128 stands for zero in the data rows.
Here are some points:
94 115 87 98 115 128 115 146 129 118 124 84 117 104 137 128 112 85 108 105 128 144 162 134 179 131 131 81 129 108 143 135
198 136 183 131 139 138 159 143 134 132 116 159 145 130 154 152 144 185 141 154 129 140 142 142 147 138 133 195 127 142 171 135
34 97 25 72 110 121 87 134 117 111 129 20 109 87 108 112 83 45 98 65 117 150 181 149 158 106 134 0 108 100 100 128
107 122 65 108 112 118 112 118 68 123 117 60 136 105 116 114 108 89 104 112 122 118 146 107 137 127 117 95 140 126 105 130
164 141 65 122 115 121 209 131 84 142 139 87 183 173 150 113 112 94 137 120 125 124 131 123 123 171 123 131 157 146 135 124
133 140 185 137 137 128 128 137 158 144 185 204 113 198 116 99 130 149 154 127 130 127 101 108 116 124 155 97 140 132 157 122
58 125 115 162 133 121 75 115 197 126 126 180 89 114 120 112 134 152 137 128 136 122 100 159 94 115 126 88 85 94 105 122
159 141 119 116 120 122 126 128 103 126 115 132 143 126 132 122 124 169 115 150 129 137 135 106 147 146 122 153 142 124 147 126
248 173 108 159 132 129 120 161 109 134 120 121 167 116 196 115 122 200 134 115 132 152 150 140 210 137 131 113 206 158 229 144
99 127 148 192 152 135 100 130 230 128 126 183 98 105 148 132 143 160 166 112 132 128 98 213 86 98 137 96 89 119 125 127
79 116 92 131 113 116 151 106 111 125 138 149 114 131 106 105 121 83 128 132 127 110 105 122 96 155 133 120 133 107 98 118
55 108 150 163 138 127 75 115 206 115 103 127 87 67 120 130 128 83 126 118 132 113 111 181 98 99 121 83 85 113 82 128
192 148 111 116 121 128 143 144 112 131 139 127 130 140 143 126 131 174 132 150 135 143 143 114 154 144 132 175 145 134 164 129
140 122 165 116 127 131 168 117 86 125 105 106 144 119 124 150 141 111 109 145 127 111 124 79 122 141 115 186 132 143 111 130
171 135 148 134 144 139 193 142 161 138 157 159 125 169 142 137 145 162 160 133 127 135 115 134 101 140 145 172 125 143 145 126
103 119 68 159 123 115 67 120 135 129 134 97 98 100 118 113 117 111 125 122 124 108 109 119 120 97 127 117 146 113 97 126
150 127 141 163 149 130 107 131 170 140 161 173 111 151 124 114 129 163 165 116 122 127 101 162 102 99 150 124 135 133 134 124
177 141 170 137 144 138 194 141 166 140 156 181 129 176 141 130 145 161 160 142 131 135 112 136 105 150 143 169 129 147 152 124
186 142 122 151 128 125 72 137 138 131 142 159 107 122 129 121 130 188 141 152 131 135 130 141 156 108 135 172 158 124 153 130
91 119 31 116 109 106 102 115 73 133 118 47 163 136 119 121 99 86 104 100 123 122 126 101 130 122 118 95 141 120 105 125
120 114 170 130 128 129 107 105 95 125 133 135 108 124 85 139 140 103 127 154 122 99 110 107 99 107 121 182 123 132 74 124
133 133 106 101 121 126 120 141 116 128 116 117 137 120 135 128 121 160 116 127 131 153 155 117 165 138 131 119 128 115 160 133
80 116 193 128 137 126 90 107 142 119 100 150 97 100 99 130 139 156 107 154 134 116 113 100 93 108 112 133 92 119 87 124
149 143 158 144 125 123 79 127 127 131 133 184 104 133 123 116 136 189 131 168 135 123 125 110 143 123 125 168 125 115 142 131
179 138 204 139 139 137 90 131 119 123 114 168 123 105 126 150 147 185 128 156 131 131 136 133 150 108 124 174 135 142 148 136
151 135 81 145 116 118 158 138 117 145 166 144 142 185 144 112 121 112 154 123 123 121 116 133 134 146 143 137 155 124 151 127
135 137 200 157 146 138 128 135 187 136 153 220 103 162 128 136 154 168 163 142 134 127 105 159 108 119 139 138 105 130 144 127
144 125 56 115 113 119 106 127 91 131 122 60 158 121 127 119 102 91 110 106 128 139 143 138 154 122 120 91 162 131 118 127
115 139 51 104 113 118 255 140 111 156 134 93 238 246 186 120 106 80 135 98 124 136 127 118 113 208 124 90 106 129 160 124
127 127 62 115 114 121 138 123 88 141 128 71 157 160 126 128 121 104 118 125 121 114 124 90 120 128 115 149 127 129 102 127
194 157 122 146 129 127 216 149 158 145 136 185 178 196 185 116 129 175 161 147 135 145 125 158 131 191 134 160 128 133 192 126
215 159 89 134 114 124 200 160 119 145 145 113 193 191 188 120 112 125 146 123 134 148 143 148 182 173 137 129 172 150 203 130
115 132 80 119 113 115 156 129 95 143 165 124 142 186 128 98 112 94 129 113 122 118 112 80 135 151 141 101 162 119 142 122
109 120 164 159 143 133 100 118 181 132 132 181 108 116 126 135 140 159 148 133 129 120 106 154 96 112 130 135 100 118 123 121
102 126 143 194 155 132 91 130 237 128 127 172 100 107 150 125 136 159 167 110 134 126 103 219 86 95 136 83 86 124 121 124
158 146 111 122 123 121 148 130 110 131 138 147 135 150 137 110 126 168 122 139 130 131 120 86 133 153 132 154 153 127 152 124
57 120 181 158 146 136 97 110 187 114 97 179 89 73 119 143 157 150 128 125 135 119 101 157 84 109 118 96 77 115 101 127
65 102 145 123 127 132 119 105 94 120 131 126 89 102 81 156 153 93 117 125 119 101 108 94 90 102 126 149 112 119 73 129
152 133 108 119 118 125 131 116 90 126 114 98 139 111 124 134 124 112 111 155 125 122 134 102 141 144 118 183 145 126 115 126
198 151 107 116 120 131 145 142 107 137 144 137 159 163 139 139 133 175 133 143 129 143 130 115 149 141 128 171 159 145 162 124
85 112 195 125 128 132 118 106 113 123 127 162 97 123 89 146 149 96 120 151 127 100 107 98 100 117 119 159 108 122 83 127
47 119 142 112 120 122 60 105 115 111 109 159 84 86 86 120 133 145 104 143 132 122 134 115 119 116 115 97 86 94 92 126
87 108 133 135 131 124 104 100 98 123 137 125 103 106 84 127 131 86 123 120 118 104 102 100 90 104 137 127 138 128 75 122
0 87 19 68 109 113 14 117 94 106 127 0 72 58 79 99 80 41 78 56 112 141 186 122 161 65 132 0 103 85 74 131
147 125 98 120 112 124 77 124 80 128 138 93 108 115 97 136 131 117 112 143 123 116 128 92 150 98 117 167 162 127 101 131
165 129 192 129 138 133 99 126 141 131 137 166 113 139 108 131 134 168 136 159 131 131 127 127 124 109 132 178 126 138 124 125
0 89 52 74 106 118 28 113 91 104 119 35 79 65 71 117 99 50 73 76 117 125 167 97 143 79 121 2 97 86 61 130
50 110 141 140 137 126 96 108 170 120 125 113 84 93 103 113 126 79 117 113 130 106 97 111 87 104 123 84 107 117 70 122
183 143 101 133 117 126 119 148 109 122 122 97 132 96 158 117 116 114 122 118 133 141 155 143 196 135 128 109 181 139 175 137
144 124 106 148 116 122 139 120 107 127 109 126 128 104 132 134 134 121 127 155 130 112 122 134 121 145 115 191 131 122 112 129
229 159 110 130 128 128 194 158 122 133 117 127 175 140 195 122 125 184 139 135 135 157 151 144 177 176 129 151 166 148 211 135
99 120 162 131 137 136 98 99 113 115 105 133 104 78 97 152 154 160 113 141 129 115 109 105 90 97 114 162 111 130 77 131
94 116 136 166 147 132 101 122 187 125 131 157 95 99 126 132 139 158 148 113 124 123 102 156 86 97 139 112 105 123 114 127
76 115 167 126 137 136 102 100 115 114 100 140 101 81 92 163 159 156 112 133 128 114 110 101 85 103 114 149 96 122 80 129
50 101 124 90 127 129 67 107 88 107 113 50 91 65 77 130 117 64 87 101 122 119 145 97 124 83 120 64 117 126 62 127
109 125 219 123 138 131 84 113 148 114 109 178 98 99 99 123 135 155 115 160 136 125 126 122 119 121 121 135 105 125 114 124
145 130 100 144 116 119 147 128 110 137 137 142 144 158 138 123 125 116 139 143 127 117 119 131 129 148 128 163 140 121 135 127
154 130 169 172 147 136 80 141 191 123 111 159 108 86 153 145 140 185 145 132 132 136 130 181 140 96 132 143 114 129 155 136
177 144 120 112 124 127 140 145 122 140 137 139 149 170 142 126 126 175 130 150 130 145 139 103 153 146 127 172 135 127 163 130
184 150 124 143 126 124 144 138 126 143 135 165 158 174 152 124 130 185 147 154 133 134 129 137 135 147 126 174 127 130 160 129
67 120 175 129 142 131 99 105 141 111 105 149 87 67 98 137 149 148 105 136 130 118 106 100 85 110 120 127 99 117 88 125
119 140 53 113 111 117 201 127 85 150 133 86 215 215 154 118 106 82 127 98 124 124 120 110 115 169 119 85 130 134 130 124
193 132 95 144 119 123 141 145 131 135 141 122 140 150 147 134 125 129 149 151 129 129 135 160 150 136 130 200 146 127 142 130
164 138 83 109 124 129 108 150 140 126 127 101 150 125 148 125 111 154 122 112 130 163 157 149 179 128 133 99 155 126 172 131
134 133 188 158 151 133 110 127 166 129 128 192 96 127 120 138 150 161 153 148 135 121 107 163 99 116 133 149 103 135 120 126
88 130 166 198 156 130 90 130 255 128 125 192 95 109 156 110 130 154 165 112 140 129 98 219 90 106 135 56 77 120 130 123
165 138 190 158 145 134 123 132 165 138 159 214 111 165 125 129 146 172 166 148 130 127 109 160 110 116 142 158 122 136 145 125
126 128 46 113 112 123 106 126 84 125 115 56 160 112 127 118 103 85 113 94 123 133 146 138 145 119 115 72 150 133 116 132
121 125 56 125 115 116 138 120 89 135 137 81 142 141 124 111 113 99 118 118 122 115 114 86 121 136 127 132 158 123 111 125
194 148 208 146 144 139 178 150 175 136 130 190 131 153 169 129 144 186 155 160 136 138 125 133 136 157 137 186 123 143 183 133
126 131 213 128 138 135 114 122 126 126 127 186 99 137 93 147 160 164 129 159 126 125 112 101 112 127 120 178 109 129 115 131
154 134 79 122 115 122 142 123 73 134 134 88 144 146 122 124 125 108 123 135 125 114 125 97 125 137 115 160 149 136 107 128
101 119 82 96 114 130 107 154 150 116 129 79 115 99 144 124 104 79 111 92 128 158 172 157 196 126 138 52 137 108 161 136
161 134 45 107 116 126 247 152 127 135 121 71 210 176 191 128 102 77 138 98 128 154 161 173 146 192 129 110 137 135 169 134
108 106 141 95 126 130 152 112 94 118 110 79 124 103 101 138 125 84 104 139 124 116 136 93 105 132 119 165 115 134 79 125
198 141 216 139 142 141 164 146 156 124 112 185 127 115 160 142 148 185 143 163 137 142 143 152 153 152 131 188 125 144 181 134
123 126 64 108 110 117 185 131 95 134 115 78 179 151 149 122 106 89 118 117 124 132 140 118 136 170 122 126 134 125 136 129
110 116 227 123 155 150 123 119 155 114 108 144 102 82 111 171 161 153 119 126 128 128 121 120 105 96 127 146 101 142 112 134
128 133 215 187 149 135 86 125 225 118 110 234 103 93 141 128 142 165 159 146 142 133 112 233 114 119 131 110 97 125 143 125
109 127 42 107 111 115 178 127 95 140 116 64 205 172 153 120 100 80 117 96 124 131 134 120 126 163 120 88 129 125 129 125
51 106 70 163 119 110 67 107 155 120 133 133 88 99 103 102 116 92 133 115 124 100 100 156 89 107 130 91 113 96 77 120
88 113 73 110 112 120 45 119 90 117 119 60 102 75 102 127 117 96 92 114 125 124 144 103 156 86 117 103 139 110 94 131
7 105 140 163 140 126 81 104 210 110 95 119 73 57 117 125 137 73 119 103 133 106 97 156 74 94 115 61 65 104 58 126
125 134 43 110 113 117 179 124 90 140 115 63 210 169 152 118 101 78 119 96 126 132 134 135 125 159 114 81 137 136 128 123
179 148 109 115 121 128 139 144 106 139 139 129 158 171 139 130 128 173 129 140 128 144 138 110 150 140 126 157 141 134 158 129
95 122 49 103 111 118 100 130 82 117 119 41 127 91 123 109 98 76 106 88 126 131 161 131 157 119 124 44 139 125 114 133
158 139 165 134 141 133 187 136 160 139 162 187 135 187 139 115 132 153 158 134 128 134 111 127 106 154 150 139 135 141 159 121
151 126 137 207 145 131 96 138 190 137 129 159 112 108 163 141 139 132 170 118 129 118 115 221 120 90 136 143 120 132 139 132
50 113 72 140 109 107 89 102 112 127 165 132 83 135 86 98 117 73 122 107 120 103 101 101 90 119 142 85 135 105 74 123
Then 10 other points, each followed by its number:
172 149 90 118 121 121 159 140 104 149 165 134 151 192 138 117 127 171 140 130 122 139 122 86 132 142 139 150 157 132 162 129 0
150 115 171 125 128 137 170 119 113 120 111 137 130 108 114 161 148 102 131 157 129 118 127 148 108 140 121 204 122 140 101 128 1
170 116 137 128 133 140 172 135 132 132 136 115 129 135 125 159 139 106 144 146 123 126 128 151 110 126 134 207 131 144 110 127 2
46 105 47 85 110 121 96 118 104 116 120 38 131 113 104 118 92 52 93 87 121 139 159 134 140 123 123 39 114 103 87 128 3
83 109 61 115 113 130 103 145 161 120 135 93 115 99 137 122 95 74 125 89 127 151 167 209 166 121 141 51 121 113 126 130 4
69 106 141 164 134 127 84 102 152 115 102 121 93 66 105 138 137 93 126 124 128 99 106 162 79 94 116 115 98 124 61 126 5
161 132 46 108 113 126 248 156 128 140 122 65 220 183 191 126 99 80 135 100 122 152 160 170 146 192 123 96 128 140 173 124 6
140 121 141 106 130 131 139 138 107 120 119 77 136 103 138 127 114 90 113 110 125 134 157 124 160 127 133 102 143 143 139 133 7
109 116 190 196 161 140 116 128 232 128 126 147 107 103 149 139 137 97 167 104 131 112 101 221 81 88 135 90 91 149 104 127 8
31 101 60 77 114 126 28 132 142 108 130 49 87 73 89 126 96 51 90 75 124 153 170 151 180 82 131 5 124 93 104 130 9
Which of these numbered points is nearest to each point below, ignoring the 2 directions in which the first points spread most? Its number follows each.
166 125 148 107 129 139 139 147 139 125 125 91 152 127 148 147 118 97 122 117 126 148 154 141 177 126 135 125 150 143 159 135 > 7
118 126 131 191 151 129 87 128 205 132 138 177 107 117 141 124 132 163 170 119 130 122 107 209 89 99 145 109 107 127 126 123 > 4
80 122 102 132 122 117 80 105 106 125 138 161 99 119 86 113 132 152 120 135 126 116 103 100 98 116 130 123 132 102 97 120 > 0
78 123 99 131 122 115 81 103 96 122 138 160 94 114 82 109 128 146 121 130 126 117 102 99 100 116 131 112 136 104 95 120 > 0
36 101 45 79 107 121 103 122 97 112 124 44 112 92 102 121 98 58 96 86 124 139 162 133 139 118 127 33 109 102 90 128 > 3
139 125 181 99 137 132 166 106 93 124 104 137 132 116 103 139 142 150 109 164 128 121 121 73 91 150 115 195 119 142 103 122 > 1
94 118 68 97 113 116 107 131 100 130 122 70 162 139 128 122 102 88 106 108 125 134 147 117 153 128 122 86 129 112 126 127 > 3
34 104 149 154 132 132 99 102 156 111 100 133 83 58 104 155 151 89 119 116 122 99 99 152 74 98 117 106 83 112 64 130 > 5
73 107 105 201 144 122 84 119 222 125 133 132 91 89 138 110 117 91 159 96 126 110 97 214 80 89 140 69 105 118 94 121 > 8
101 126 164 192 150 136 98 134 231 129 128 198 101 110 148 130 142 164 166 120 138 124 100 213 91 106 137 90 82 122 128 128 > 4
71 106 171 123 130 130 87 107 125 112 106 118 88 74 90 143 138 88 108 137 128 109 127 124 107 101 115 129 100 122 72 128 > 1
101 116 168 106 125 129 75 127 104 115 116 94 111 95 109 138 124 95 97 126 122 123 146 92 169 102 123 113 140 132 120 136 > 7
71 111 47 98 112 123 22 138 115 114 130 35 103 75 110 117 93 74 97 71 120 147 172 142 194 73 130 9 146 107 123 135 > 9
153 143 83 123 122 119 138 126 91 137 139 125 155 158 131 106 118 161 125 125 126 130 118 89 128 144 131 127 161 131 145 123 > 0
116 115 196 189 154 143 124 125 207 129 129 165 105 108 142 147 144 99 161 114 127 110 97 215 82 91 140 115 97 144 107 126 > 8
166 129 98 115 115 122 145 138 98 135 139 105 131 141 128 128 124 115 125 145 126 126 138 104 151 140 128 181 148 126 133 129 > 2
148 124 150 106 130 137 136 149 138 121 124 90 136 112 146 133 114 89 118 108 127 147 162 144 178 128 136 94 145 142 160 135 > 7
110 121 71 98 115 126 99 151 143 121 130 69 132 111 145 120 96 78 113 88 126 158 172 162 195 121 134 43 142 114 159 132 > 9
119 128 153 136 138 130 117 125 134 134 158 163 109 153 108 117 136 154 141 124 123 121 102 106 107 109 148 121 138 128 123 122 > 0
83 109 113 193 142 123 83 120 213 132 134 141 98 97 136 118 118 97 159 103 126 108 100 216 86 94 141 84 108 119 94 121 > 8
134 132 72 119 115 116 156 133 100 148 162 105 144 185 132 121 119 105 133 130 125 117 112 84 132 138 135 142 147 120 127 122 > 0
185 126 166 148 133 134 99 139 137 133 138 127 121 131 129 150 137 130 141 149 126 121 128 136 147 97 130 196 144 142 132 134 > 2
119 132 98 98 120 132 110 149 133 120 125 109 130 116 142 119 109 145 116 103 132 164 169 138 183 132 135 57 131 113 175 132 > 9
160 143 100 124 123 119 143 127 100 143 135 138 145 158 130 109 123 169 126 142 130 133 124 91 134 141 128 155 153 129 145 125 > 0
124 131 84 104 114 122 121 141 110 134 144 87 140 156 137 112 103 91 120 110 127 136 154 123 168 134 131 85 137 122 143 131 > 3
117 139 45 99 112 120 255 139 109 150 110 88 255 231 206 123 104 72 136 96 126 142 135 139 104 241 120 88 98 132 168 122 > 6
65 113 139 107 127 125 119 105 88 127 159 120 97 140 74 110 126 71 111 108 121 103 97 51 100 111 139 91 154 126 87 119 > 0
73 115 118 224 150 128 88 130 255 128 126 155 95 93 161 130 131 100 180 94 133 114 98 255 76 87 134 63 70 117 100 126 > 8
148 140 60 109 114 121 255 139 116 140 115 96 224 191 183 124 110 80 134 107 130 142 135 150 128 206 122 108 134 139 164 124 > 6
52 121 99 131 119 116 79 100 102 122 142 170 91 117 85 99 123 144 117 120 123 115 98 97 95 122 135 85 143 93 102 120 > 0
63 107 109 198 145 127 89 122 229 125 127 132 88 87 141 124 126 92 159 93 128 110 97 215 76 87 137 72 90 116 90 124 > 8
91 110 151 131 132 127 104 110 123 125 127 116 100 115 91 139 133 97 120 140 124 103 110 103 92 101 121 160 108 130 64 125 > 2
158 143 77 103 116 131 255 159 143 150 137 114 213 228 194 131 117 92 146 119 130 146 138 142 140 212 131 132 113 131 181 127 > 6
127 133 34 119 114 114 159 139 89 154 194 98 156 223 134 93 101 90 143 86 114 123 113 83 134 137 153 79 175 126 149 123 > 0
80 122 91 79 119 129 113 130 123 116 121 104 123 112 113 126 115 124 105 105 128 155 159 133 148 131 127 61 113 107 129 127 > 3
183 130 150 116 131 132 163 142 124 140 139 102 158 170 143 138 122 112 131 138 125 129 132 105 146 134 131 180 145 148 145 130 > 2
142 141 132 115 120 124 157 129 99 132 137 169 131 151 130 111 136 172 123 147 132 130 120 74 139 161 130 157 145 118 163 129 > 0
60 110 34 101 110 117 19 125 85 113 124 17 104 70 103 108 89 73 93 67 118 137 168 124 173 72 125 3 143 111 99 134 > 9
160 136 79 115 115 120 191 130 95 130 115 88 170 136 151 122 116 95 124 130 131 131 143 134 136 175 122 135 145 137 131 128 > 5
172 134 103 157 121 120 149 128 119 133 134 143 125 132 136 115 126 116 146 147 131 120 119 142 133 148 129 169 155 134 134 130 > 5
46 100 124 156 135 134 98 103 142 113 99 109 89 54 102 164 155 90 123 109 124 100 105 157 72 87 113 116 87 118 55 131 > 5
195 139 173 112 141 140 148 149 138 126 119 131 154 132 149 137 129 168 125 138 133 152 148 121 163 134 134 161 148 148 178 132 > 7
149 141 130 115 121 124 154 133 106 133 136 159 128 154 131 117 134 174 124 155 131 131 125 76 138 159 131 176 138 119 155 129 > 0
108 138 96 139 122 121 103 124 139 140 190 180 88 178 106 95 131 143 152 118 125 126 107 114 116 122 148 83 148 116 143 119 > 0
1 96 13 77 111 108 90 109 62 114 117 1 116 93 85 99 84 50 89 69 110 127 169 110 118 103 122 3 97 101 55 126 > 3
73 113 156 154 141 141 104 109 146 115 102 151 90 66 113 170 163 155 129 118 130 115 108 157 83 98 123 131 90 119 88 131 > 5
91 112 154 107 126 127 77 116 85 117 110 75 103 82 100 133 125 98 93 125 123 113 141 75 141 93 117 120 123 129 95 134 > 7
107 125 70 102 118 127 98 150 137 120 128 67 121 97 142 122 101 79 109 85 126 160 174 166 201 120 134 41 143 113 158 137 > 9
167 134 109 152 120 125 150 133 129 136 132 140 130 141 143 124 133 122 145 153 130 117 120 143 130 147 126 181 142 129 131 127 > 5
143 123 172 94 135 137 157 120 106 115 114 125 126 112 109 136 132 146 111 148 130 130 139 93 113 141 124 175 118 140 113 126 > 1
64 111 113 195 145 127 86 122 237 125 127 135 94 90 141 127 124 91 151 99 128 107 96 214 78 86 136 70 84 116 87 127 > 8
80 123 44 103 112 113 167 124 96 145 194 111 125 209 101 95 111 67 137 94 119 115 101 71 105 142 149 75 158 111 113 114 > 0
243 166 203 139 141 136 174 153 116 141 138 170 167 171 173 124 139 193 142 148 134 141 130 100 171 153 136 167 175 168 210 135 > 7
49 107 115 225 149 127 78 115 251 117 98 146 90 51 155 135 133 94 163 94 133 105 92 255 72 88 126 63 66 110 78 126 > 8
157 133 217 138 139 142 99 134 143 119 110 185 110 102 128 154 154 186 128 160 133 134 133 124 149 114 125 176 123 129 155 138 > 7
118 134 144 128 122 120 82 111 117 131 126 169 104 136 87 120 146 163 123 164 133 117 115 107 98 115 120 163 109 106 97 123 > 0
19 95 27 78 109 119 15 118 100 108 130 13 94 69 79 110 84 46 85 63 116 139 170 134 157 69 127 0 122 98 74 126 > 9
131 130 58 122 113 117 114 115 80 129 116 67 170 128 123 119 108 90 111 112 125 121 125 118 131 129 112 104 160 133 105 124 > 5
101 111 136 192 142 127 67 119 211 117 109 135 100 69 134 125 120 97 154 116 131 116 117 241 99 90 127 91 100 125 91 123 > 8
99 122 57 117 108 111 135 114 65 135 140 90 149 152 116 102 108 90 114 109 119 114 118 76 123 139 132 104 159 117 116 123 > 0
193 158 39 127 118 124 255 159 112 152 113 80 255 213 238 121 108 97 151 92 130 148 143 163 138 235 125 100 140 157 206 130 > 6
164 149 54 121 117 121 255 127 101 144 136 93 224 221 178 112 105 83 140 96 132 133 129 130 114 211 124 98 140 152 160 118 > 6
108 118 114 135 132 127 125 129 133 143 185 124 108 180 104 120 125 90 150 102 118 111 100 109 102 98 150 110 143 133 107 123 > 0
160 147 53 114 115 121 255 141 102 152 136 96 225 221 183 116 109 84 145 103 127 136 127 138 117 207 126 108 136 146 159 125 > 6
188 145 82 132 120 125 136 131 101 132 139 91 144 134 133 113 117 101 131 126 132 127 128 137 146 134 122 129 182 152 126 126 > 5
120 123 168 133 137 127 100 111 127 128 135 162 113 132 99 122 133 158 127 144 126 117 107 104 99 111 132 146 127 130 110 120 > 0
124 123 210 188 165 144 111 122 206 123 104 178 114 83 142 156 156 163 158 116 128 124 108 214 78 93 131 117 92 150 118 129 > 8
138 129 82 106 114 130 107 150 140 117 132 82 129 102 144 123 105 82 118 96 129 158 167 172 198 128 136 57 161 123 162 134 > 9
138 147 127 113 117 123 143 128 107 139 135 149 158 182 136 119 128 168 122 146 129 133 126 75 134 155 124 153 125 119 149 126 > 0
95 130 161 164 148 129 101 123 199 124 128 177 99 112 127 127 140 160 145 121 133 122 102 159 89 105 132 104 98 121 117 125 > 3
144 133 179 101 139 135 150 146 134 120 115 129 126 112 148 132 133 153 116 126 128 154 158 116 169 140 134 113 127 137 181 140 > 7
142 135 187 135 143 132 115 128 154 137 156 179 107 162 111 118 138 162 144 147 129 124 108 111 109 117 138 147 124 137 127 123 > 0
22 96 53 79 110 124 32 120 117 107 125 44 85 67 81 124 101 53 86 79 120 140 163 131 160 80 126 15 119 92 83 129 > 9
165 139 118 151 127 119 71 127 122 134 134 148 114 130 124 118 129 189 134 154 130 124 123 118 135 109 125 173 138 122 131 129 > 0
89 116 32 102 111 114 95 127 93 132 125 33 171 138 131 118 91 81 103 86 121 132 151 121 146 111 117 57 128 120 110 128 > 3
156 155 102 123 128 130 182 152 132 138 190 178 118 200 142 88 126 161 147 118 126 138 115 84 147 158 160 100 163 125 193 128 > 0
164 131 182 116 127 132 179 129 87 132 133 140 138 151 126 130 138 110 125 153 126 117 125 80 138 152 131 182 154 147 141 130 > 1
110 138 173 127 124 122 89 105 107 127 129 209 104 140 89 116 144 162 122 172 134 114 109 108 112 135 117 153 120 113 106 121 > 0
124 130 118 103 119 119 148 110 86 127 134 146 132 155 101 100 130 148 118 150 129 118 117 79 103 160 119 161 131 127 109 118 > 0
44 99 124 87 124 129 74 108 91 106 110 52 96 67 75 141 123 64 86 99 120 117 145 92 123 83 116 74 111 121 59 128 > 7
180 144 122 105 124 133 198 154 141 128 120 145 161 151 169 133 128 163 132 144 134 160 155 138 167 183 131 157 132 127 193 131 > 3
141 112 157 136 132 134 76 132 146 122 114 106 109 93 127 145 125 115 124 132 123 129 148 148 161 89 128 150 133 132 128 135 > 7
37 106 134 195 144 126 78 110 226 115 99 140 86 55 132 124 130 87 142 104 133 105 96 213 74 96 122 59 75 111 77 125 > 8
128 150 79 107 119 124 255 132 109 145 111 130 236 213 185 120 119 140 131 108 127 147 131 121 112 213 117 92 107 132 177 125 > 6
191 145 196 106 139 138 173 152 125 132 137 155 134 155 149 139 140 177 137 150 130 145 149 100 158 147 137 177 131 147 180 134 > 7
127 134 217 157 144 138 114 121 167 123 130 216 102 126 120 137 152 166 145 154 136 123 112 161 104 123 126 144 98 130 126 126 > 3
100 119 207 190 164 142 110 123 228 117 103 173 106 73 148 151 150 157 156 105 131 123 99 210 76 93 135 96 81 141 121 129 > 8
214 141 201 130 140 140 178 140 149 132 139 192 136 159 136 138 143 171 155 172 134 141 130 152 126 153 138 211 136 150 157 126 > 2
137 144 222 165 148 131 115 131 201 135 156 240 102 166 131 101 136 161 164 147 139 126 102 163 115 132 144 103 116 132 156 121 > 3
172 130 254 128 156 151 134 132 169 131 132 173 124 144 122 162 155 166 141 150 132 136 119 129 118 105 133 178 115 159 138 129 > 7
33 98 133 84 125 130 72 109 98 109 112 60 91 71 77 137 123 66 85 104 121 117 144 86 122 86 118 72 103 117 63 130 > 7
138 135 200 146 144 138 98 120 138 120 105 165 99 84 126 133 149 184 119 153 139 123 121 113 123 118 125 159 120 130 137 130 > 7
104 120 244 123 150 149 135 108 113 114 99 164 109 86 94 177 172 155 117 139 126 116 110 99 91 102 119 155 99 144 95 130 > 1
160 134 87 127 115 126 131 117 82 121 114 87 139 99 121 130 129 100 115 133 130 120 128 126 137 138 111 145 170 142 111 129 > 5
178 143 75 117 110 128 255 139 113 148 117 93 207 173 184 120 112 90 142 115 135 145 135 160 131 204 124 129 141 153 160 128 > 6
211 149 87 118 126 132 207 150 118 142 138 128 170 178 165 116 120 166 146 131 127 152 142 133 147 172 141 157 160 143 191 128 > 3
176 127 171 119 129 135 157 131 107 122 112 106 129 102 133 142 135 114 116 150 128 123 138 106 143 137 124 195 145 149 128 133 > 1
145 128 194 135 138 139 88 133 138 121 108 157 105 94 130 148 146 181 124 145 131 134 138 123 146 106 126 157 116 132 147 138 > 7
113 122 74 100 115 129 107 154 143 116 129 74 121 95 139 120 103 78 113 91 125 160 173 166 197 124 135 50 147 116 159 133 > 9
73 105 121 166 140 125 94 108 166 125 137 131 96 91 110 121 127 88 141 108 124 101 102 156 85 102 140 98 119 119 84 122 > 5
168 144 127 117 125 123 150 132 105 136 134 146 139 161 135 121 129 177 123 158 129 133 127 87 138 154 124 182 136 125 145 129 > 0
174 123 161 141 130 141 169 136 133 124 113 123 130 106 147 167 149 122 136 147 129 126 135 150 136 129 128 203 128 143 140 136 > 2
210 148 65 156 124 123 222 154 149 152 161 122 180 215 184 115 112 110 170 125 130 134 125 171 128 173 140 159 147 145 167 127 > 8
